One turning vector, and how many ticks it has turned
The counts run from 0 to 219.
[ 74 134 124 150 136 187  80  95  90 125 174 126 116 131 110 138 149 108
 100 141 127 143 156  42 107 138 165 190 154 117 136 127 116 121 167 101
 141 126 151 117 102 120 104 125 105 138 148 111 117 105 125  89 111 166
 128 160 101 125 109 104 136 161 107 142  92 132 123 104 130 121 159 159
 111 160 158 122 112 117 158 119 103 124 141 146 130]
170
[125 144 115 125 123 136 151 107 162  99 110  78 189 111 135  97  97 158
 106  88 168  72 130  87 115 182 164 142 111 154 103 122 108 128 179 144
 153 185 134 120 161 134 149 104 188 103  81 127 104  98 156 107  74 140
  89  78 116 117 128 109 135 131 146 143 106 113 142 129 126 134 118 136
 182 155 117 116 108 128 124 101 111 101 158  88 176]
193
[167 145 157 151  83 145 136 148  33 126 131 141 120 150 154 148 145  88
 156 166 104 153  87 131 127 123 131 150  75 112 164 114 149 144 101 103
  91 105 139  98 132 111 133 115  89 144 108 170  88 138 120 172 123 125
 146 159  79 129  87 129  92  67 160 127 153  92 125 119 127 162 116 114
 104 152 154 126 158 158 116 115 164 127 147 137 119]
138
[ 98 133  66  89 161 110 170  95 120 137  76  58 166 130 163 112 115 221
 110  74 137 108 165 153 115 143 146  83  92 109 119 126 105 136 130 157
 176 167  99 141 196 132 179  61 168 102 111 102 175 112 147 153 125  97
 135 101 131  95 141 121 151 135 110 157 124  93 137 165 118 136 130 144
 120 128 110 140 108 160 120 105 119 178 140 134 162]
87
[177 132 123 126  97  78 188 155 137 147 112 123 107 157 142 155 149 103
 171  98 107  71  92 193 116 142 114 129 116 112 145  97 130  90  97 108
 144 125 129 100 149 151 201 135 137 131  93 167 102 127 162 125 114  99
 190 120 140 164  95 109  92  59 156 110 115  99 155 128 134 149  66  86
 154 119 119 100 170 149 125 159 141 145 131 136 116]
134
[ 86 102  96 162 113 187 105 115 108 137  91 106 149 131 147 163 126  92
 140 136 100 149 131 111 105 179 111 175 144 114 129 106  84 143 123 109
 104  95 106 173 153 156 127 100 141 146 104 141 114 131 138 141  75 158
 133 162  93  89 121 141 163 158 131 130  88 124  86 115 128 141 136 136
 105 172 133  68 110 160  93 120 105 151 148 167 141]
39
[ 80 129 135 119  75 160  88  88  87 144 135 103 182 155 143 133 160 135
 103 128  85 192 166  85 110 162 118 119 100  98 117 111 147 120 163  86
 102 154 142 158 113 131 119 131 100  77 124 122 101 123 126 141 147 118
 115 139  95 109  98 147 159 132  92 159 128 137 117 129 105 170 103 155
 112 141 171 147 114 134 101 149 104 105 170 183 133]
184
[129 103 108 107 113 106 160 178 162 161  93 142  89 145 132 171  94 103
  71 120 115 104 119 134 107 166 154 141 204 108 136 126  79 117 139  80
 137 112 101 153 128 169 149  89 134 138 117 161 138  86 141  67  72 153
 168  92 139 164 131 112 118 128 146  93  53 138 126 133 114 148 115 115
 149 125 141  52 156 112 118 114 120 185 107 122 123]
28
[110 142 108 149 161 111  99 147  79 105 127  91  80 137 135 175 146  96
 164  97 147 121 137 112  87 125 145 172 149 114 101  94  80 123 116 137
 115  90 117 138 172 135 169 154 115 117  89 168 154 132 116 164  33 178
 195 141  78 111 120 145 120 166 119 112 133 147  99  98 106 116 163 152
  82 178 149  77  98 154 130 123 118 140 113  84  76]
144
[145 126 109 117 104  59 153 133 125 140 149 127 135 159 160 122 148 172
 106  97  95 128 146 138 128  98  84 125  62 116  70 132 127 147  98 131
 123 138 142 120 125 171 166 152 114 142 152  65 164 137 132 151 124 142
 162 126 179 143 138 145 110 138 131 143 172 144 175 110 132 199 100 184
 114  74 132 174 118  87 131 119 132 197 146 169 109]
105
[133 154 136 131 168 132 122 118 115 116 147 124  83 106 131 158 117  52
 140 172 150 132 145 145 120  94 185 139 158 100 150 147  73 101 106 106
 145  97 136  93 121 132 168 128  83 165 102 182  90  89 123 151  99 156
 157 158 100 115  95  93 113  78 169 120 133 116 105 129 104  95 138  69
 148 160 132 106 137 165 143 128 131 102 110 120 136]
141
[100 124 105 122 142 147 137  59 126 140 129  97 173 117 150 129 125 151
 107 120 124 151 190 136  92 106 168  95  90 149 134 166  84  95 148 121
 144 168 105 152 167 157 141 119 193 123 109 168 107 128 140 132 140 131
  93 117 100 108 143 113 164 132 100 141 154  99 140 147 112 111 152 139
 135 155 144 143 101 153 134 128 100  95 112 127 153]
68
[160 125 118 150 138 148 145 162  77 159  54 108 106 123 114 167 126 141
 155 144 167 152  76 106 137 172 113 132 152 106 162  72 152 164 106 132
  83  90 110 146 145 114 150  98  85 124  98 180 138 113 141 148  60 149
 155 127 119 113 133 151 110 119 161 122 102  90 114 165  91 145 138 109
 124 177 132  67 147 119 136 132 180 154 162 136 122]
13
[148 142 107 113 126  93 164 177 138 148 142 116 144 149 144  84  77 141
 116 121 121  93 110 159 178 106  96 152  78 103 108 120 117 166 113 130
 113 110 136  84 179 168 169  98 130 127  86 122 113  96 147 159 108 108
 163  86 133 102 145 132 151  91 160 182 154 110 153  99 109 152 123 159
 124  79  97 144 167 106  87  96 180 108 127 151 156]
107
[112 112  81 108 103 106 108 161 132 168 105 130 103 124 115 166 170 197
 103  53 114 107 109 123 118 180 141 157 169 132 108  83  98  90 155 126
 126 160 156 152 109 145 123 159 160 114 138 129 138 154 127  91 128 160
 129 120 160 187 151 150 150 138 120 134 117 109 154 120 128 131 119 122
 142 138 167 106 189 121 120 118 146 146  99 168 126]
30
[145 142 112 140 123 156 178 112 108 160  54 122 156 144 114 118  70 183
  89 138 167 139  90 125 121 146 122  72 117 129 156 104 175 162 128  94
 150 141 133 168 123 133 124  74 123  83 104 122 127  83 150 109 101 138
 105  61 142 118 152 152 149 136 165 128  72 108 142 175 110 157 113 124
 126 159 100 105 131  96 143 130 163 142 140 100 161]
205
[144 147 161 147  91 122 172 141 129 120  98  98 176  85 148  92 109 146
 141 132 136  89 119 106 137 168 133 116 122 138  95 115 138 130 136 116
 117 178 170 144 100 129 131 118 156  88  96 181  74  91 144 124 128 150
  61  67 129 137 125 102 131  66 125 161 113 151 129 136 136 128 112 150
 201 150 138 108 146 139 121 129  96  92 189  93 183]
194
[120 102 130  93 125  91 123 114 131 138 140 130 131  90 153 118 119 148
 112 140 125 166 149 130 107 132 122  51 129 135 135 102 146 128 120  88
  93 138 137 209 109 142 145 151 143  68 142 150 134 124  93 122 100 155
  69  55 172 133 159 206 170 143 126 132 119 163 106 158  80 129 140 134
 143 147 150 133 153 136 135 179  71 135 168 127 130]
202
[147 135 154 115 161 129 172  95 113 113 162 152 144  83 106  91 131 127
 152 153 102 125 104 116 143 143  94 111  87 126  91  85 153 184 108 127
 106 132 158 186  91 125 167 119 129 122 150 121  90 104 102 132 140 149
  97 108 190 110 140 165 119 158 188 139 100 136 132 122 142 162  57 106
 168 127 118 125 169 165 102 125 126 179 151 165 129]
209
[114 107 148 115 161  74 134 132 143  79 194 122 145  84 170  81 114 113
 101 159 129  99 142 164 122  88 132 113  89 141 124 130  73 142 101 135
 124 102 140 158 107 169 139 121 144 137 121 149 135 103 101 155  88 154
  88 103 119 110 174 127 128  79 156 156 152 153 134 114 108 111 187 148
 138 119 116 149 149 164 112 138  90 115 157 134 164]
96
[147 141 115 134 160 166 123  62 109 124 108 129 129 129 127 128 134 154
  95 113 163 141 123 103 100  92 133 100 149 152 141 124 140 166 149 143
 168 181  67 155 107 120 131 107 148 123 138  85 153 146 101 129 121 183
  73 107 106 112 152 147 134 198 143 100 135  88 140 163 156 126 137 179
 101 137 132 133  60 115 184  84 115 155 121 105 151]
72
[102 125  95 143 116 203 120  93 157 149  68 115 117 112 133 171 129 145
 140 119 167 110 135 123 120 178 204 166 194 145 138 149 105  93 160 134
 172 151  90 157 130 146 117 103 154 150 129 163 151 103 173 110 142 138
 107 135  91 137 116  91 181 124 101 131 110  77 105 146 123 104 143  96
 162 174 140 101 143 129 139 109 128 141 135 140 162]
42
[147 141 110 123 127 115 110 153  96  94 121 103 119 139 134 137 180 185
 208  67 175  66 133 139 128 118 142 129 105 137 109 107  92 133 112 202
 148 132  98 133 128 148 163 177 145 127 105 108 189 146 133 169  94 157
 157 122 112 120 149 135 135 131 125 154 210 115 133 123 117 141 193 166
 114 144 160 130 138 110 169 147 177 128 159 138 150]
117
[111 121 116 153 144 114 118 131  91 173 147 150  93 152 102 159 153 117
  91 147 113 201 149  85 121 127 108 118  71 125 116 126 124  85 116  72
  80 151 148  68 127 124 143 134  77 109 137 136 101 102 139 128  99  98
 198 177 151 124  86 137 106 123 149 107 148 124 129 157  73 175 101 126
 117 113 153 161 145  99 133 121 181 147 103 181  92]
7
[ 81  83 123 131 103 156 100  93  94 146 159 130 114  99 127 146 180  92
 139 133  78 158 150 130 123 172 132 147 150 126 110 128  77  90 139  85
 107 113 154 157 106 149 133 155 131 146 153 145  97 138 105 112 164 150
 117 160 146 127 103  99 160 126  90 129 118 150 120 109 111 143 102 107
 162 161 157 118 173 167 103 123  88 143 107 223 122]
37
[140 159 135 120 124 153 127 116 104 124 128 154 133 153 114 127 121 111
  97 105 140 133  78  59 128 169 132 176 180  97 126  94 164 173 162  86
 153 161 116 122 120 101 101  85  83 131 112  93 126  84 133  70 125 161
 112 119 134 131 136 107 125 140 150 117  61 116 159 117 149 173  74 161
 105 145 115  84 100  58 152 107 130 142 156 109 128]
178
[ 96 123  95  95 210 127 113  44 121 111 174 144  96 106 106  94 145 178
 110 151 125 153 176 141 135  99 149  63 101 121 139 113 117 102 119 150
 162 132 135 140 109 147 118 125 153 120 165 131 139 107  87 112 195 125
  80 147 158  92 140 157 165 186 135 159 135 102 155 137 117 104 109 130
 103 133 125 156 116 133 165 152 125 114 104 161 135]
83
[ 99  91 139 140  97 125 130 104 110 127 149  85 154 135 173 174 131  61
  59 122 105 163 152  96  79 134 149 119 171 133 140 168 117  95 125  45
 114 141 129 168 115 119 124 128  96 101 128 131 149 125 141  98  80 151
 153 123  95 138  95 104 116  74  87 129  88 157 103 154  95 153 157 123
 140 139 155 109  87 138 149 166  52 148 164 131 136]
172
[108 127  66 117 180 106 116  74 161 125 185 109 140 119  95  87  68 113
  74 125 128 170 174  88 124 124 151  99 125 146 114 142  69  77 153  96
 154 177 137 120 122 152 120 124 150 104 120 149 122  64 134  79 123 133
 101 103 152 117 138 132 168 151 133 131 116 160 139 171  82 106 129 140
 154 126 155 138 119 119 153 134  84 120 123 134 134]
200
[117 132 171 150 123 112 147 126 114 116 161 132 158 115 168  78 105 122
  71 177 110 143 124 140 136  68 110 126  49 158 114 180 126 154 115 129
 112 152 112 109 113 110 151  87  97 174 150  86 126 116 106 166 123 118
  89  95 136 108  98  97  88  72 147 156 154 128 149 170 138 173  97 128
 150 110 124 175  81 124 123  80 118 165 141 159 162]
93
[122 128 125 123  79 125 105 137 176 160 129 141 169 112 140 123 126 137
 105  93  90  98 145 122 112 163 168 159 142 148  81 161  85  89 178  97
 138 202 149 150 107 182 117 147 169 137 137 132  71 151 125 104 152 129
 100 133 106 155 135 114 160 108 102 155 141 121 164  92 141 135 120 151
 152 147 148 129 153 128 111  77 100  93 109 126 140]
49
[132 119 175 107  91  78 121 110  76 110 151 162 177  96 175  90 136 145
  96 109  93 148  94 130 105  93  97 104  72 134 120 123 142 188 138  89
  84 149 131 182 125 141 140 125 155  91 145 114 126 170  79 147 139 155
  60  78 160 135 129 175 124  97 148 160 161 119 169 120 130 165  90 176
  92 122 160 160 125 140 112 120  77 148 137 134 108]
78
[ 84 109  85 118 117 120 121  90 103 138 116 110 126 115 130 117 142 191
 110 102 132 176 157  94  88 151  98  66 135 154 118 109 133 114 147 123
 120 148 118 205 127 129 142 142 149  38 139 125 175 158  99 124 120 153
  98  90 158 127 145 187 150 169 118 111 126 159 143 185  88 159 109 165
 121 123 156 152 119  94 169 148 112 140 154 129 121]
203
[147 139 144 123 110  89 162 192 136 144  95 138 143 133 138 131  86 143
 129 101 149 112  96 122 150 133 129 120 131 113 139 127 127 131 135  83
 113 132 171 126 128 145 146 134 111  83  69 169 112 111 138 104  54 112
 145  81 138 162 119 133  75  56 166 140 118 137 146 133  98 148 101 118
 171 117 149 108 169  91 117 126 152 101 137  92 144]
2
[168 141 130 144 142 110 137 161 101  99 112 122 110 112 143 156 148 148
 171 119 206  88  79 129 127 126 102 155  99 115 134  96 155 173 107 163
 158 101  82 119 115 133 168 158  98 139  84 124 157 136 145 169  54 165
 158 102  96 132 148 144 129 112 163 131 180 128 135 134 134 160 173 185
 102 150 120 115 133 108 152 118 188 147 164  79 144]
118
[135 129 136 130 151 164 146  81 102  89 136  75 134  94 123 143 135 100
 167 137 142 126 150  95 112 152 105 114 155 136 119 105 154 161 148 124
 134 138 120 185  97 103 152 109 122 122 134 116 139  95 125  98  86 168
 100 123 136 100 118 143 130 158 166 122  78 145  92 146 127 159 118 113
 153 156 113  81  85 147 143 167  80 169 214 145 137]
190
[130 172 107 132 160 112 119 183 111 116 103 155  92 103 100 173 122 136
 152 120 169  68  75 122 149 134 198 190 181 123 157  92 112 127 122 144
 161 136 154 115 121 131 112 133 125 147 114 166 112 124 129 134  89 154
 132 123 121 157 119  99 114  86 165 126  78  76 165  92 163  82 147 135
 131 139 128  76 152 103 137 114 142 107 102  56 139]
148
[118 129 158 140 130 132 117  96 128 119 149 156 170 123 162 104  82  83
  49 184 128 163 133  77  98 132 127 105 123 134 125 168 139 146 147  56
  90 152 145 141  97 125 112 103  90  92 141 134  64  72 124 118 101 125
  77 104 133 100  96 133 116  98 178 125 106 159 132 149  99 164  88 135
 140 117 139 146 107 100 156 124  77 133 150 136 157]
198
[110 154  99 109 148 130 115  93  99 144 123 156 175 182 119  86  76 144
  78 146 115 157 133 117 143 101 134 115  70 130 150 149 115 167 163  86
 149 124 105 137 163 160  85  74 159 107 117 102  94  91 131 140 126 108
  93 110 130  76 137 139 166 126 167 183 130 100 182 127 120 133 114 172
  80 127 123 148 121 104 114  72 135 101  82 110 154]
80
